Each row has a name. Each piece below is followed by the name of the row it came from, unless a question asks for something else. Each question is about the rows just above it.

[135 128 123 126  81 127 119 130 131 120 125 127 123 108 181  96 121 127
 129 116 129 114 129 121 141 163 140 105 127 113 128 128 161  67 115  92
  94 101 136 171 111 126 129 140 128] = k716
[115 114 113 128 127 161 127 140 111 135 128 128 131 120  81 105  94 127
 140 136 127 141  92 181 123 119 129 129 171 126 130 101 116  96 163 128
 121 125 122  67 121 108 129 126 129] = k275
[133 124 129 126 149 114 200 126  79 205 126 108 126  40 132 126  76 112
 128 128  93 128  88  94 130 132  95 103 133 164 107 128 131 154 123 174
 128 135 229 175 127 130 121 130 127] = k337
Put [119 135 128 111 123 171 129  67 126 127 181  81 121 140 161 131 115 129
 126 129 123  92 130 121 116 141 101 127 163 127 113 136  96 108 129 120
 128  94 128 105 127 125 114 140 128] back in order: which row is it?	k716
Which row holds these entries in another order? [128 140 129 126 111 171 136 101  94  92 115  67 161 128 128 113 127 105
 140 163 141 121 129 114 129 116 129 127 121  96 181 108 123 127 125 120
 131 130 119 127  81 126 123 128 135]	k716
Which row holds these entries in another order? [129 126 129 108 121  67 122 125 121 128 163  96 116 101 130 126 171 129
 129 119 123 181  92 141 127 136 140 127  94 105  81 120 131 128 128 135
 111 140 127 161 127 128 113 114 115]	k275
Which row holds these entries in another order? [ 67  81  92  94  96 101 105 108 111 113 114 115 116 119 120 121 121 123
 123 125 126 126 127 127 127 127 128 128 128 128 129 129 129 129 130 131
 135 136 140 140 141 161 163 171 181]	k716
Which row holds these entries in another order? [ 94 101 136 171 111 126 129 140 128 135 128 123 126  81 127 119 130 131
 120 125 127 123 108 181  96 121 127 129 116 129 114 129 121 141 163 140
 105 127 113 128 128 161  67 115  92]	k716
Which row holds these entries in another order? [229 132 164 127  76 200 128  93 130  40 128 126 154 205  79 135 130 126
 124 130 128 127 126  88 107 126  94 121 133 129 123 175 128 114 103 132
 174  95 128 126 149 112 131 133 108]	k337
Which row holds these entries in another order? [140  92 121 129 127 129 129 119 127 128 101 128 181 163  96 131 130 161
  94 141 120 127 115 135 126 140 129  81 123 111 114 136 128 108 125 121
 171 126 123 128 105  67 116 127 113]	k716

[150 109 139 136] = k399
[150 139 109  73] = k275
[ 76 109 123 184] = k249
[139  74 150 109] = k716
[137 109 139 150] = k6
[136 139 109 150] is which row reordered?	k399
Put [ 73 109 139 150] back in order: which row is it?	k275
[109 150  74 139] is which row reordered?	k716

[ 25  74  73 163 218 222 241]  k533
[124 164  98 102  80  84  72]  k704
[163 183  72  79 142  92 129]  k6
[ 73  25 223 218  74 241 163]  k37
[218  73  74  25 162 222 241]  k121
[188 143  74  89 121 115  37]  k275
[ 90 141 116 118 195  78 190]  k518
[125 117 147 107 136 119 132]  k399
[118 183  92  83 129  56  93]  k243
[ 97  97 145 134 156 141 102]  k716
[119 147 132 118 107 136 124]  k337
[142 156  97  97 145 102 134]  k249
Put [ 25  73  74 163 218 223 241] back in order: which row is it?	k37
Which row holds these entries in another order? [142  97 156 134 102  97 145]	k249
Put [ 74  73 163 218 222 241  25] back in order: which row is it?	k533
[ 25  73  74 162 218 222 241] is which row reordered?	k121
Which row holds these entries in another order? [129 163 183  72  79 142  92]	k6
[ 72  79  92 129 142 163 183] is which row reordered?	k6
[241 222 218 163  73  74  25] is which row reordered?	k533

[102 162 189 209] : k275
[158 158  92 175] : k399
[110 163 105 125] : k337
[136 187 204  45] : k249
[ 86 157  42  99] : k704
[158 175 157  92] : k716
[163 189 102 209] : k518
[219 196 119 183] : k533
[157  92 158 175] is which row reordered?	k716
Which row holds these entries in another order? [183 119 196 219]	k533
Put [209 189 162 102] back in order: which row is it?	k275
[196 119 219 183] is which row reordered?	k533

[103  32  95 146] = k716
[180  85 201 192] = k121
[215 160 213 142] = k337
[215 141 213 160] = k275
[ 99 139 171 180] = k518
[136 126 124 122] = k243
[180  85 191 201] = k399
[140  48 124 143] = k37
[128 155 135 124] = k6
[140 143 123  48] = k533
[112 145 115 133] = k704
Put [112 133 115 145] back in order: which row is it?	k704
[ 85 201 192 180] is which row reordered?	k121
Which row holds these entries in another order? [160 215 141 213]	k275
[ 48 124 143 140] is which row reordered?	k37

